The rows of A fall into several groups, which share some directions, and each row is roughly a mix of its group's hidden directions.
A, 110 rows:
[[ 31  28   7  -7  27  25 -10   6   6  -9  -5]
 [-11  10   1 -13   1  31  37  14   4 -17  15]
 [  9  39   3   7   2   1  30   6   1  11  28]
 [ 22  32   4  14  10 -16   3 -16 -29  13  11]
 [-22 -37   1  -4 -12 -14 -35  -6   4  -2   0]
 [ 10  19  -2  -7   0  30  38  -3  23  -9   4]
 [  1   8   9   6  -4 -40  22 -20 -28   0  -7]
 [-18  29  -4 -10   1   2  29  15 -16 -15  26]
 [  0 -41  10   6  -8  -8 -16  -4  19  13 -27]
 [  4  18  -8 -10   4  33  24  -2  26 -17  18]
 [  0  -7  18  11 -12 -20  23   6 -34   3  27]
 [ 21  24 -17   4   5  26  33  -2  -1 -10  15]
 [-25  30  -7 -14   2  -6  20  16 -17 -12  24]
 [  0   0   7 -17   6  41  20  -4  11 -27  12]
 [ 35  12  11  13  17  27 -16  -7  20  -6  -4]
 [  3 -30  -3  -9   9  14 -34  -9  29   0 -11]
 [ 20  36   8  -8  30   3  19 -10  15  -6  -1]
 [-21 -19   1 -19  25  11   7 -15  25 -17  18]
 [-16 -36  15 -19   6  19   5  19  12 -18  -8]
 [-27  13   4  -4  -5   4  33  19 -29 -10  10]
 [ 32  -5   1  23  -5  -4 -17 -25  17  22 -14]
 [ -7  31  -7   2  -5  -6  43  16  -9  -5   8]
 [-10 -34  13   0  -6 -30 -20 -17  -7   1 -19]
 [-27 -26   3  -5 -10 -34   4   3 -25  -3 -12]
 [ 17  27 -15  25 -12 -19 -16 -14  -2  25   6]
 [-34 -27   9 -15  -6   9  15  18 -24  -6   5]
 [-25 -30  12 -11  -8 -27  -6  -4 -21  11 -16]
 [ -6 -20   2  19  -2 -35  -5  -1 -31  12 -16]
 [-24 -29  13 -21   2  13  27  12  11 -17  -4]
 [ 30 -28   2  17 -10  15 -20 -14   6  11 -22]
 [ 29  23  12   1   4   4  30  -3 -25 -14 -14]
 [ 21  25 -14  -2   9  25  -8 -10  29 -10  20]
 [ 22  37 -17  15   7 -10 -23  -8   0  18   3]
 [ 13  32 -24  15   4   8  -1   8  30   4  21]
 [ -5  41 -13   1  15   2  10  -1  -6  19  30]
 [ 29  38  -6  10   3 -18  -4 -19  -1  15  -9]
 [ -7  17 -11 -27   4  32   8  -2  26  -3  22]
 [ 29 -12  -1  21  -2  -1 -31 -22  12  17 -12]
 [ 26  28  -8   0  14  31  -1  -3   7 -19  19]
 [-16 -22 -14 -19   4  21  19  18  16 -17 -22]
 [-35  22  -2 -19  10 -20 -12   8 -16  -7  19]
 [ 24  32   5  10  -9 -20  13  -8 -27  15 -10]
 [ -3 -37   9  -7 -11  11 -26   3   6  -9 -30]
 [-29 -33 -13 -13   0  15 -18   0   1 -14  20]
 [-36 -30   2 -16  -5  -3  21  12  -6  -9  16]
 [ 14  34   5  -2  -8   7  26  27  -3  21 -11]
 [-24 -37  12   2  -4 -20  -4   0 -28   1 -13]
 [ 29  -9  11   4   5  13 -35 -13   4  10 -26]
 [ 26  20   6   7  16  23 -16 -10  32   8  11]
 [  8  30 -17  -1   8  28  25   5  14  -9  22]
 [ 25  36   0 -11   7  32   6   6   5 -11  11]
 [ 17 -12  32   0  14  35  -1  -2 -16 -12 -14]
 [ 13  21  10  -4   1  41  14  28  -5   7   0]
 [ 20  35  -1   5  13  24  -4   1  21  -2  24]
 [-18  22 -20  -9  -6 -38  22 -12  -3   7   5]
 [  0 -15  14 -12  10  36   4   1  36  -9   6]
 [ 30  35  -3  13  -1 -20   2 -15 -15  15  -9]
 [-32  -2 -10  -1  -8 -21  21  14 -12 -13  29]
 [  0   0  -5 -15  -4  -4   9 -33  43 -12   1]
 [-20 -32   8 -18   2  11  31   8   9 -17  -7]
 [-23 -19   8 -10 -11  -8 -32 -13 -13  -9 -28]
 [ 32  34 -12  26   3  -1   0  10   7  19  -2]
 [ 26  37  -8  19   1 -13 -17 -12  -8  17   2]
 [ 23  28 -15  13   8  20  27  -7  20  -8  10]
 [-20 -24  12 -23   6  20  28   9  12 -19  -3]
 [  1  16  20 -16  25 -28  10 -16  -7  -1 -28]
 [-18 -31  19 -19   0  22  20  11   9 -19  -2]
 [-13   2   2   8 -18 -28  19  10 -26  10  29]
 [-23  22  -5  -7  -3  -2  41  15 -20  -6   5]
 [-20  17   6   3 -27 -36  -4  -8 -24   3  -2]
 [  0  -4  -5  12 -15  14 -46  -7   0   8  25]
 [ 21  35 -14  11   6  23   6  11  23  -3  16]
 [-21  12  -6  -9  13  -1  32   2 -38 -11  -5]
 [ 23   8   5  -2   8  42   8 -13  20 -20   4]
 [  5 -32   9   5 -14  -9 -25  -8  34 -12  -2]
 [ 13 -20  27  10   4  19   5   5 -31 -21 -17]
 [ 10 -16   7  -9   6  35  18  23  25 -10 -11]
 [-29 -35  -4   0   1 -20 -27  -6 -13   5   5]
 [  8 -22   8  13  -8 -15 -38 -16   7  19 -18]
 [ -2  49 -17   2  11 -11  15 -10   4   5  12]
 [-27 -26   4   6  -7 -25  10   9 -26  18 -13]
 [-16 -32   7  -2  -8 -32 -13 -20  -4  12 -19]
 [  0  19  13 -17  -7  17  44  16   1  -6  -6]
 [ 37 -12   6  18  -4   6 -16   1  35   2   5]
 [-29 -34   7 -15  -7   2  27  14   7 -11  -5]
 [ 32  -1 -11   9  15  22 -10   3  37  -4  -9]
 [ -4 -22   7   3   4  -5 -49 -21   7  -1   0]
 [-25 -33  -4  18  -4 -24  18  -4 -16  12  -9]
 [-10 -30  18 -10  -4  30   0  22  22 -13   5]
 [-24 -13 -19  -6 -22 -39   1   3  -8  12   4]
 [ -1  16  10  -6 -14  -5  -7  34  -3  37 -16]
 [-16 -17   5 -12  14  35   1   9  31 -13  13]
 [ 15  20  -7   9   5  -2 -26  -7  14  31  29]
 [ -1 -25   0  -6  -4  43 -11  18  16 -11  11]
 [-24 -23   2 -22  -6 -31 -14 -16 -11  14  -9]
 [ -9 -42   6 -10  -4  27  11  12  15 -14  -3]
 [-31  10  -1 -17  -2   2  25  20 -16 -18  22]
 [-17 -32 -21  -6 -21  -5 -15  20  19   1 -15]
 [-26 -45  -8  -4 -20  13  -5  -1   1  -5   9]
 [-25 -42  -7   1 -20   1 -24  -3   0   3   6]
 [-32 -11 -11 -10 -11 -37   3  -9 -24  -1  -3]
 [-21 -28   8   2  -6 -29 -29   7 -17   6  -8]
 [-19  14 -24   3  -4 -36  18  -2 -25  -6  -2]
 [  8 -18 -16   0  -5  13 -24  10  34  -7 -27]
 [-15 -29  -6  -6  -1  17 -21  13  34   3  18]
 [ -3  21   5  -9   2  29  24  30  -8 -16  14]
 [ 21  25  14   3  -8  26  10  29  10  16 -13]
 [-21  29   0 -24  18   8  15  16  -5 -18  20]
 [ 12  22 -10  16   1 -35 -21 -16 -21  13   0]
 [ -1  24 -24 -10   5  14  22 -10  29  -2  23]]
Here is one row from each group, named. Which group is each of the other rows in?
[ -1 -19 -13  11  10 -20  10 -39  -5 -26   6] -> D
[  4  16  21  11  -3 -16   1 -11 -25  17  36] -> B
[ 24  36  -2  12  11 -24  -5 -22 -10  12  -7] -> Y

[-34  -8   0  -8 -13 -18  23  11 -30  -2  12] -> B
[-24  11  -5 -14   1   7  26  12 -16 -23  30] -> Y
[  5   6  -5   2   4 -32  41 -10 -19   0  16] -> B
[-10  36  -5 -13  15  10   4   3 -11 -17  33] -> Y
[ 28 -12  -2  17  -8  -7 -26 -20 -12  16 -26] -> Y
[  1  23 -17   3   9  28  31  10   6 -12  25] -> D
[ 35  10   5   6   0  39   2   4  19   7 -14] -> Y
[-20 -35  19 -27  -6   0   6 -21  -5  -1 -17] -> D
[-15 -23   8  -2  -5   7  37  23 -18 -16  10] -> B
